One turn sends every row of this set to another row. A few are shown first. Where does it send the rows asked after them?
Q835: [ 12.7  14.4  -7.7  16.9   3.7  -3.3   5.9   9.4   5.0  -4.9   6.1 -17.1
   6.2   6.5   5.8  -9.6  11.3 -17.3  16.0 -17.5  -2.9  -9.6  -9.7   9.5
 -12.1   8.9  -8.4   8.8  -3.8  -1.5  12.8  16.2  -0.9 -15.3   7.6  13.7]
Q609: [ -0.9  -0.3  30.0  16.9  -2.8  19.2   5.4 -19.4  20.7 -27.8   2.5   7.8
  -3.1  18.3   6.2  -5.0   8.5  -3.4  -3.4 -13.1 -23.7  -0.5  -3.0   2.7
  -4.9  -0.8   1.2  16.1  -5.5  -5.2  -2.3  -0.8   4.4  -8.8  17.3  21.8]
Q502: [-12.5 -10.6   6.3  25.6   6.5  18.7   9.9  -3.1  -2.5  -5.2   4.8   3.1
   1.8  25.7  15.1   2.2  13.7   1.5   3.5 -10.7 -22.7  -0.5  15.2  -3.0
   2.1   3.1   1.7   4.1 -12.9 -15.9  12.4   2.5   4.9 -12.1  -2.8  10.0]
Q816: [-17.3   2.0  22.0   5.9  17.0  11.9   7.9  -5.7   7.5  -5.8   6.0  -4.1
   0.5  -5.0   4.9  -0.8  15.2  -4.5   8.6  -4.2 -20.1  -5.1   6.0  23.8
   3.8   6.4   8.5  -2.6  -8.0   8.1  10.6  22.2  10.7   2.5 -16.1   6.5]
Q700: [-20.5   0.2  22.6  10.2  26.2  17.3  -7.5  -5.8   7.4 -13.7  -2.4   0.1
  -6.1  -5.6  13.0   5.4   7.1  -5.2   4.7 -14.4 -15.0  -9.9   6.5  20.7
   3.3  -0.4   7.7  -4.4   0.3   7.7  15.9  21.5   8.7   2.2   2.3   4.5]
Q323: [-26.8   1.3   6.8  -5.5  12.7   8.2   7.5  13.9  -3.6 -10.9  -5.0   1.9
  -0.2   0.1   6.8  11.2   5.5 -10.1 -13.5 -11.2 -26.0   3.6   8.5  -8.8
  15.5  -2.3  -7.5   0.8 -10.5  -5.9   0.2  15.5  -3.0  11.1  10.5  26.9]
Q709: [ -0.7  -4.7  11.0  -1.4  20.4 -17.3  25.9  -7.8  -7.6  -8.2 -18.5   8.2
  -0.4  -1.7  16.8  -2.0  -2.5   1.1   3.5  -5.2  -6.2  -8.9  -6.6  -3.9
  -5.2  -9.0  -9.6   0.3   0.8  -6.4   7.3   0.6   9.5   4.9  13.2  22.0]
Q108: [  6.9  -7.6   9.5 -12.6  14.1   3.2   4.7   1.7   7.8 -11.2 -16.1  -3.7
  -1.9 -12.0  24.8  -3.3  -2.4  -1.1   4.9  -6.3   2.1 -17.1   1.4   4.6
 -18.7  -3.7  -7.6   8.4  -7.6 -16.1   4.9 -14.3  14.1  -3.6  10.0  22.4]
Q732: [-11.2   8.0  26.7   0.6  13.3  -1.1  20.4  -5.0  -8.8 -15.4   1.0 -11.6
  -1.5   4.8  -0.8   6.9   5.3  -6.8  17.2  -3.0  -4.7  10.8   5.5  14.0
  10.2  12.3  -9.0  -2.3  -5.8   0.3   3.4  18.0  -3.0   8.2  -8.9  24.3]
Q571: [-14.0  -4.4  12.0  19.4   6.5  18.9  22.3  -2.2  -1.0  -2.0   3.6  -2.9
   0.7  20.5   8.2   0.8   7.8 -10.1   9.1  -5.7 -26.9   4.9  10.9  10.5
   5.1   7.5  -4.5  11.9 -17.0 -15.7   9.1   9.7   3.0  -6.9 -13.3  23.6]
Q767: [ -1.0 -18.9  21.3   2.1  20.6  -0.9  18.7  -2.4   5.9  -9.8 -20.8   6.6
   4.1   1.8  17.0   0.8  -4.6   4.1  -2.0  -6.9  -4.7  -6.3  -6.0   2.5
 -17.5  -4.8  -5.1   7.1  -9.8 -20.3   3.1 -10.4   9.4  -0.6  -2.1  20.2]
Q152: [-13.2   3.8  15.1  -0.9  11.7  10.9  27.2   0.8  -1.2  -1.4   0.4  -6.1
  -0.9   6.7   1.6  -5.1   2.8 -18.9  15.4  -8.1 -24.3   6.7   4.1  15.2
  -4.3   9.1  -2.5  10.3 -12.6 -14.3  10.6   9.1   0.8  -3.0 -13.2  37.2]
Q612: [  4.5  -6.4  14.2   0.0   9.3  -7.4   2.2   5.2   5.3 -10.9 -14.0  -3.6
   5.2 -11.1   9.6   2.3  12.9   2.4  11.3 -12.9   7.3 -15.1  -9.1  -9.8
  -4.0  -9.6 -11.1   3.0  -1.8  -7.2  -7.4 -17.4  12.4  -4.0   8.2  21.2]
Q420: [ -4.1   7.3  21.7  -6.6   4.1   6.5   1.7 -25.1  22.4 -21.9  10.0   5.6
 -13.4   2.5   3.0  -2.6  13.3  -3.3 -11.0 -12.0 -24.5  -7.5  -5.4   7.0
  -5.6  -7.0   6.7   3.2   2.7   4.8  -3.7  12.0   3.3   1.4  14.6  16.7]
Q821: [-10.6  -6.7  23.0   6.5  28.2  17.2 -13.5  -4.1   1.5 -12.0  -8.5   1.0
  -5.6  -6.7  18.2   3.3   6.9  -6.1  -1.4 -16.1  -8.7  -7.5   9.2  18.3
   0.0  -2.4   7.4  -6.2  -7.2  14.1   9.6  19.5   7.6  -3.7   8.5   6.2]
Q843: [  2.3 -12.8   4.8 -11.7   8.7  11.9   2.6   3.4  10.6 -14.1   3.6   2.1
  10.1   8.9  -5.2  10.5   6.3  -0.2   1.3  -7.3 -16.5 -26.2  -4.1   7.6
  -8.6 -12.8 -11.8   4.3  -2.7  15.5  19.7  13.1   3.0 -30.0   2.7  18.7]
Q49: [ -1.5   8.4  30.7  -4.5  -7.1  11.7  -3.8  -9.7  25.8 -25.1  -2.8   2.6
  -5.6   6.5  22.3  -3.8  12.0   1.3  -1.8  -9.5 -15.0  -7.0  -3.3  10.8
  -3.8   6.8 -15.2  11.2  -3.1  -1.8  -2.0   8.4  -0.5  -5.1  32.3  20.6]
Q387: [ 12.0   9.7   2.8  -6.6  -0.6  13.3  -0.9  14.6  10.3 -19.5   4.9 -19.3
   3.6   2.0  18.0   8.5   3.0  -7.5  -5.5   0.0   4.9 -11.6   5.6  20.7
  -6.6  12.4 -21.1   8.8  -4.5  -2.5  10.3  24.2  -1.1  -3.1  12.7   8.7]
Q598: [-18.1  -4.9   4.4  -2.6  14.7   9.5   3.7  14.2  -5.9  -4.6  -9.3   5.4
  -3.6   0.3   8.9   9.5   7.5 -15.9 -14.8 -14.6 -19.0   3.3   6.6  -8.9
  15.3  -7.2  -9.6   4.3 -14.7   1.0  -6.0  11.9  -1.6   2.4  18.7  29.4]
Q393: [  6.8  -6.6  14.8 -24.5  -2.7   8.9  10.4  -1.0   3.4 -12.8  -1.0 -10.4
   4.2   3.7  22.2  20.2   9.2  -1.4 -10.0  -8.0   2.2  -6.2  18.2   9.7
   0.2   4.5 -23.2  -5.8  -4.5  -2.5  12.0  16.4   5.6 -10.1  20.2  11.6]
Q872: [ -1.8  -0.1  20.1   9.4  -4.9  18.6   3.9  11.2   8.7  -7.3  -9.5 -11.5
  13.5   3.8   2.8  12.9  16.7 -19.2   1.7 -33.1  -5.7  -9.7  -2.0   0.9
  -2.6  -3.6 -16.8   4.3  14.5 -21.4  10.7  11.9  -2.5 -17.4  11.4  28.5]
Q715: [  2.9   4.0  19.2  -6.7  -5.6   6.0  -6.4 -15.1  16.9 -25.9   1.8   1.2
  -0.2  18.5  14.4 -12.9  13.5   9.8  -3.4 -10.0 -29.8 -12.3  -4.2  -1.0
 -18.5   2.3  -3.5  -1.0  -7.0   0.1   7.8   7.6  -9.8 -16.0  16.4  22.5]
Q581: [ -3.0   4.4  21.3  -1.5  -8.7   4.1  -2.7 -12.2  23.3 -10.9   0.5   3.5
  -6.0  10.8   3.5  -3.8  23.4  -1.0  -6.7 -17.5 -22.2  -9.4  -9.1  -3.8
  -6.5  -3.8 -11.7   7.4   8.5 -11.5 -11.1   9.5 -11.2  -7.9  18.1  30.2]
Q14: [ 12.4   9.0  -7.8   6.0   1.0   8.9  -1.9  12.4   5.6 -14.4   7.3 -16.0
  11.2  11.4   0.5  -2.4  10.2 -10.7   9.1 -11.6 -16.3 -21.2  -9.4   6.7
 -14.1  -0.9  -8.6   5.1  -7.4   5.8  20.7  18.2  -4.6 -23.2   1.0  18.3]
Q904: [ 11.1  -4.8   3.0  -2.7  18.3  -8.1   5.0  -9.4  -6.5 -15.5 -13.6  -5.0
  -6.3   3.3  13.1   0.2  -4.0   1.9  14.4  -8.8   0.9 -19.8  -5.5  -7.1
 -12.8 -13.3 -12.2   1.6   1.0  -7.5   6.7  -8.8   2.5 -10.0   7.4  27.7]
Q521: [ -1.4   6.8  23.1  -4.6  -6.7   6.4   9.2 -14.4   8.6 -29.3  -1.8   3.0
   1.7   9.3  10.3  -9.8  10.6  -2.5 -18.3 -10.2 -28.2   5.5   5.0  -9.4
  -4.9   3.9   1.3  -0.3  -4.6  -4.9  -3.7   6.7  -1.3   4.4  23.1  26.5]
Q860: [  2.5 -11.6  25.3   5.5  -3.1  18.0   8.9   5.9   5.1  -1.6 -16.6  -6.0
  17.5   4.0   3.6   9.7  17.4 -17.9   1.8 -31.7  -8.3  -6.8   2.7   0.6
  -3.3  -3.4 -16.1   2.8   9.1 -13.4  10.5   9.3   3.2 -23.7  12.4  31.2]
Q750: [ 10.2   7.0   0.1   1.1  12.7   2.0  -3.7  17.3   9.5 -16.8   0.1 -17.1
   5.6  -0.9   4.2  -5.5  -5.2  -9.5  -3.2  -2.1   4.8  -8.6  -5.1  18.6
 -17.8  14.5 -11.1  11.4  -2.2  -3.1   5.0  24.7  -9.4  -2.7   2.7  15.0]
Q473: [  7.4   8.7   1.8   1.0   0.5  -0.2   0.7  19.2  13.1 -11.7   4.4 -25.4
   5.4   4.4   8.1   8.0   8.9 -17.8   2.1 -20.6   1.5   3.2  -9.0   5.5
  -9.2  12.6 -14.4   6.7 -23.0 -12.7  -2.7   7.7  -8.3  -7.0   1.6  17.3]
Q545: [ -2.8 -17.6   1.5  22.3  10.8  16.0   4.5  -4.5  -5.8   2.1   2.2   6.4
  -1.3  22.8  15.3  -1.4  16.1   0.3  -2.3 -11.2 -17.1  -2.6  16.5  -3.3
  -2.8  -2.3   3.4   3.5 -14.3  -9.2   6.2   3.5   4.2 -17.7   0.9  10.0]
Q791: [-19.9   7.5  17.6  -1.5  10.3   4.5  17.2   5.5  -9.7 -14.9  -4.7  -7.4
   4.6   1.8   3.8   5.7   4.4 -10.4  -1.1  -4.3 -22.6   9.6   7.9   2.8
  18.5   7.4  -9.3  -2.6 -12.4   2.2   1.6  23.8  -3.8  11.9  -1.7  28.2]
Q133: [  8.1   7.1  10.4   6.8  -6.5  11.7  -1.0  17.3  10.7  -4.7  -1.9 -24.9
   9.8   3.3   3.3  11.1  19.0 -22.1  -0.9 -27.6  -1.2  -4.6  -5.3   3.1
  -5.7   4.9 -17.3   4.1  -1.5 -19.1  -0.2  15.4  -8.0  -9.2   2.5  23.8]
Q499: [-12.7   1.1  18.3  -0.2   8.2   5.8  20.3   6.3   5.5  -8.2   9.9  -1.9
   9.6  -0.7  -2.2  -7.1  15.8  -0.3  16.3   6.9 -13.4   0.4   4.5  18.5
  -0.3  14.0   3.7   6.0 -13.5   4.1   6.3   7.9  11.2  -0.1 -17.1  13.6]
Q389: [ -0.7  -1.9  -3.6  -8.6   4.3  13.6  -1.0  10.2  10.7 -19.2   9.0  -3.2
  10.2  10.8  -3.9   7.7   7.7  -0.3   0.5  -9.2 -19.6 -28.0  -7.2   4.9
 -13.2 -11.8  -7.7   2.8  -1.1   5.4  23.8  13.6  -2.1 -26.9  -0.4  16.6]
Q717: [  3.6   4.7  11.5 -16.8  -5.4  12.1   5.2   6.9   6.2 -22.4   4.0 -13.9
   5.8   4.1  24.9  18.1   8.3   0.5  -7.5  -7.1   4.5  -9.6  13.9  11.1
  -0.5   7.8 -20.9  -3.8  -2.7  -7.2  17.3  16.8   4.8  -6.6  21.2   5.4]
Q441: [ -4.2  -8.4  20.7  -1.4  20.7 -12.3  15.3  -7.4   8.2  -9.3 -12.0   4.2
   0.3  -6.7  14.8   7.9   7.9   1.7  10.9 -16.0  -4.8 -10.1 -16.2   1.3
  -5.4 -12.5  -1.9  -2.5 -15.7  -0.9   3.0 -10.8  16.4  -1.8   2.0  11.2]

Q473 moves to Q732
Q700 moves to Q389
Q441 moves to Q904
Now these:
Q571 moves to Q133
Q545 moves to Q860
Q715 moves to Q609

